Rotation paths and how fast each direction turns (degrees per step):
Each turn is a multiple of 5 degrees from 10 to 175, or 0.
path 1
[-39  12  15  17   2  13  -5  31]
[ -5  12  13 -14  12  -7 -10  50]
[-16 -10   1 -18   3  35   5  36]
[-23  -2  12   2  17  -5  32  34]
[ 16  17   4 -19  23  19  22  31]
[-19  18   7  10  14  37  28  12]
[-6 39 18 15 22 -5 11 27]
[  0  30   6  -7   8  35 -15  27]
[-40  11  14  16   3  13  -5  32]
[ -2  12  14 -12  12  -7 -10  49]
[-17 -10   0 -18   4  35   7  37]
[-22  -2  12   2  17  -6  34  36]
[ 16  17   3 -20  22  17  23  31]
[-20  17   6   9  12  38  27  11]
[-6 40 19 14 22 -4 11 25]
Directions:
[  8  23   1  11   8   8  10 -17] : 45
[ 25   6  -4 -19   3   5 -11   6] : 135
path 2
[ 17 -49 -18 -15 -16   9 -18   7]
[  6 -14 -13  -3 -48  20  -1  28]
[ 13  33   9 -18 -32  22  11  27]
[ 25  40   6 -36  13   2  -2   7]
[ 12   4 -27 -42  23 -22 -18  -5]
[-19 -22 -43 -29  -4  -8  -6  -6]
[-23 -16 -25 -14 -26  34  17 -11]
[ 17   4   7 -11 -21  48  18 -20]
[ 49   4  18 -20 -14   9  -9 -18]
[ 27 -12  11 -35 -18 -29 -22   8]
[-16 -15  -5 -38 -16 -15 -10  39]
[-20   5 -19 -27   4  31   8  37]
[ 16  23 -33 -12  12  41   5   3]
[ 32  21 -36 -11 -11   5  -7 -30]
[  3   3 -12 -29 -33 -24  -2 -34]
Directions:
[ -1  20 -12  -1   9  -7  -4  24] : 45
[ 16 -11 -15   6  -1 -18 -17  -5] : 80
[ -9 -21 -15   6   9  17  -1  11] : 65
path 3
[ 22 -27  15 -42 -23 -15   3   3]
[ -7 -49  -9  23 -24   9  12  -2]
[-14  -4  31  19   3 -15  22  42]
[ 26  12 -10  -6 -35 -39  20   9]
[ -4 -38  16   9 -11 -35  -9 -27]
[ -3 -19  44 -10 -26  20  13  13]
[-16 -20 -27  -5 -26 -13  26  34]
[ 26 -25  10  25  14 -37   8  16]
[  5  12  31  18 -43 -15  12 -15]
[-30 -22   8 -36 -22 -27   0   5]
[ 31 -49   6  -5 -11   9  13  17]
[-19 -10   5  46 -22  -5  27  16]
[  3  12  22 -12  -4 -48  13  26]
[ 28 -24  -3  -8 -38 -23   0 -25]
[-30 -44  31  10 -12   2   3  -3]
Directions:
[  2 -15  10   5 -21 -15  -2  15] : 0
[  0   3  12 -14  -9  -9 -13 -24] : 80
[ -6   5 -21   9 -23   5   5 -11] : 145
[-14  18   0 -20  -8  -3   6  15] : 115
path 4
[  7 -21 -15   4  25 -29  -1 -24]
[  2 -43 -13   2  21  13  -1   7]
[ -7 -22 -24 -11 -23  24   7 -10]
[ -7 -13 -13 -31 -20 -25   3 -18]
[ 22 -32  19 -11   1 -20  -6 -10]
[ 11 -30  -2  22   5  11   0 -32]
[-24 -21 -33   3  14  -3  14 -18]
[ -1 -32 -16 -27  -3  -4  16  17]
[ 27 -19  -6 -18 -28   6  -6 -15]
[ -4 -17  -2  -4  -4 -18 -21 -39]
[-15 -39  12   4  21 -10   7 -11]
[  9 -32 -13   5   0  16  33  -6]
[  9  -9 -42 -17  -9  -8   7 -14]
[  4 -29  -7 -29   0 -14 -27  -1]
[ -1 -36  20  -2 -14  14 -10 -21]
Directions:
[-31  -7   5   3  -2  14   5   0] : 85
[-3 25  8 13 -2  0 -4 18] : 0
path 5
[ 46  10  16 -18 -10  16   9  -8]
[ 17 -11 -16  20 -22   1 -28  27]
[ 18  -3 -30 -17 -21  19  18 -22]
[-14   8   4 -12 -35  16 -31  18]
[-15 -21 -43 -20   2   0  -3 -11]
[-10  29  15 -40  -3   2 -18  -7]
[ -5 -27 -13 -11  21 -26 -30   7]
[ 30  22  -1 -30  25  -4   4 -14]
[ 27 -12  18   8  -4 -22 -36  14]
[ 42 -11 -26  -6  10  10  16   0]
[ 27  20  11   7 -37   6 -21   3]
[  7 -39 -29  -4 -18  16   0  10]
[ -3  37 -20 -20 -24  18  -7  -6]
[-22 -31  -3 -17 -20  -6 -29  -3]
[ -7  16 -26 -38  25   8   0   1]
Directions:
[  6  13   6 -17   9  20  15   7] : 155
[ -2  -3 -25   7  16   1   2  17] : 145
[ -3  -1   3  14  14  22 -13 -14] : 0
[  8   1  12  -5  26 -18  -5  -2] : 40
path 6
[-17 -30  10  24  32  -4   3  -7]
[ 11 -29  -4   1   2 -11  27 -35]
[ -5   1  11  -4  -1  -1 -14 -51]
[-14  10 -14  23  37  -6  -5 -25]
[-24 -13 -15  24  -4 -29  19 -15]
[-20 -25  26  16  -5   7   4 -28]
[ 10  -5  -2  14  26  22  18 -35]
[ -6  16 -24   9 -11 -10   9 -40]
[-37   7   3  29  -1   3 -16 -20]
[-16 -18  -8  36  14  11  24  -4]
[ -2 -19  -4  10 -26  11  24 -32]
[ -6  12   2   9  -3  34 -13 -36]
[-11  15 -38  26  12  11   5 -12]
[-29 -11 -20  26 -30  -3   3  -7]
[-16 -25   9  21  -4  38  -1  -7]
Directions:
[-21   3  -7  14   2 -15  -6  16] : 80
[18 16 15  2 -5 -8  1 19] : 0
[  5  -6 -16  -5 -13  17 -13  18] : 10
[  6  -3 -17  -5 -18 -18  16  -3] : 125
path 7
[ 17 -17  -5 -21  12 -30  36 -16]
[ 39   7  -9  20   8  14 -24 -24]
[-28  20 -33  19  -4   9  -5  25]
[ -5   7  41 -14   6 -16   0  34]
[ -3 -14   9 -34 -26   6  -8 -32]
[ -8  -6 -15  25  18 -13  28 -34]
[ 31 -14   0  33   4  19  -8  27]
[ -9  23 -22 -35  -1  17   1  29]
[-14   4  22 -16  22 -38 -21 -10]
[  6  -8   4  17 -47  -9  -5 -26]
[-11  11   3  23  12  31  40  -6]
[  8 -38  -2 -10  25  13 -14  28]
[ 21  17 -27 -34 -11 -25   0   1]
[ -6  35  16  19  10  -8 -26 -27]
[-30 -19   3  29 -32   8  -2  15]
Directions:
[ 15   9 -21  -1  14  -1 -11  13] : 70
[-17   9  -5  -6  13  20  -7 -15] : 125
[-1  8 -4 33 -6  7  1 -2] : 90
path 8
[ -2 -26  30   2 -13  30  -8  16]
[ 21   2  -7  13 -34  15 -26  11]
[  0 -47  -6   6 -22   3   1  12]
[  0   1 -16  23 -10  24  -5  38]
[ 25 -17 -26   9 -21  -9  24  11]
[ -7 -10   9  12   1  12  34  36]
[ 25  29  -1  12 -24  -7  21  19]
[  0 -17  28   0 -17 -22  29  11]
[ -7  24  26  21 -14 -11  -6  28]
[ 13 -10   8  15 -24 -44  -6  -1]
[-16 -14  20  28  14 -17  -8  24]
[ 25  12 -10  31   8 -25 -15   5]
[ 16 -33  13  19  27 -18  12  -1]
[24 19 16 27 28 10 -5 12]
[ 45 -12  19   4   2  -9   8 -18]
Directions:
[ 14 -13  -8  -8 -11 -17   6 -17] : 145
[ 13 -11   2  -4   7  22 -16 -12] : 20
[ -6 -13 -25  13  10  -5  -9   6] : 45
path 9
[  1 -14 -17 -35  -9  37  -3  18]
[ 37  -9  -5  10   3  36  -9 -19]
[ 19  18 -16 -16 -13   0  23 -37]
[-15  10   2 -41 -19  19 -22 -15]
[ 28  -4  22   6 -29  14 -26 -11]
[ 39  14  18 -22  -7 -22  15  -9]
[-11 -16  21 -42  10 -10 -13 -21]
[  6 -45  20   0 -30   0  -6  -4]
[ 36 -18   2 -20  -2  -2  23  23]
[ 10 -26  -4 -26  37  13   2 -19]
[ -3 -34 -17   0 -23  16  14 -30]
[ 18   2 -21 -26 -26  28  13  17]
[ 28   7  -4 -14  20  35 -18 -18]
[ 13   7  -2  -2 -21  -1   6 -51]
[ -3  15   4 -41 -37   2  -4  -1]
Directions:
[  5  -3 -23   1  -1 -19 -19   3] : 0
[  7   7  -1  -1  24 -11   9 -20] : 100
path 10
[ -6  -3  11  10  18 -28  43 -15]
[  6  49  23   8  15 -12  -9   1]
[  3  -9   5 -34  21 -23 -32 -14]
[-27 -23   8   0  29   1  -4  37]
[  3  10  -4 -22  -2 -22  42  23]
[  9  12  28  22 -17 -40 -10   9]
[ 20   8   1 -28  -8   4 -41  22]
[-14 -50   0 -13 -12  -4  -5  16]
[-11   9  -6  10 -26  12  30  38]
[ 25   8  -9   4 -43 -22   5 -15]
[ 15  -4   4  22 -17  22 -44   1]
[  1 -28 -19 -30 -10  37   1  -6]
[-28 -15  -6  31 -16  15  31  -8]
[ 15  42 -24  13 -13   9  12 -18]
[ 20 -13   2  18   8   1 -27 -41]
Directions:
[  2  10 -16   4  -1 -12 -27  -6] : 90
[  3  -4 -13  12 -15  22   2 -15] : 20
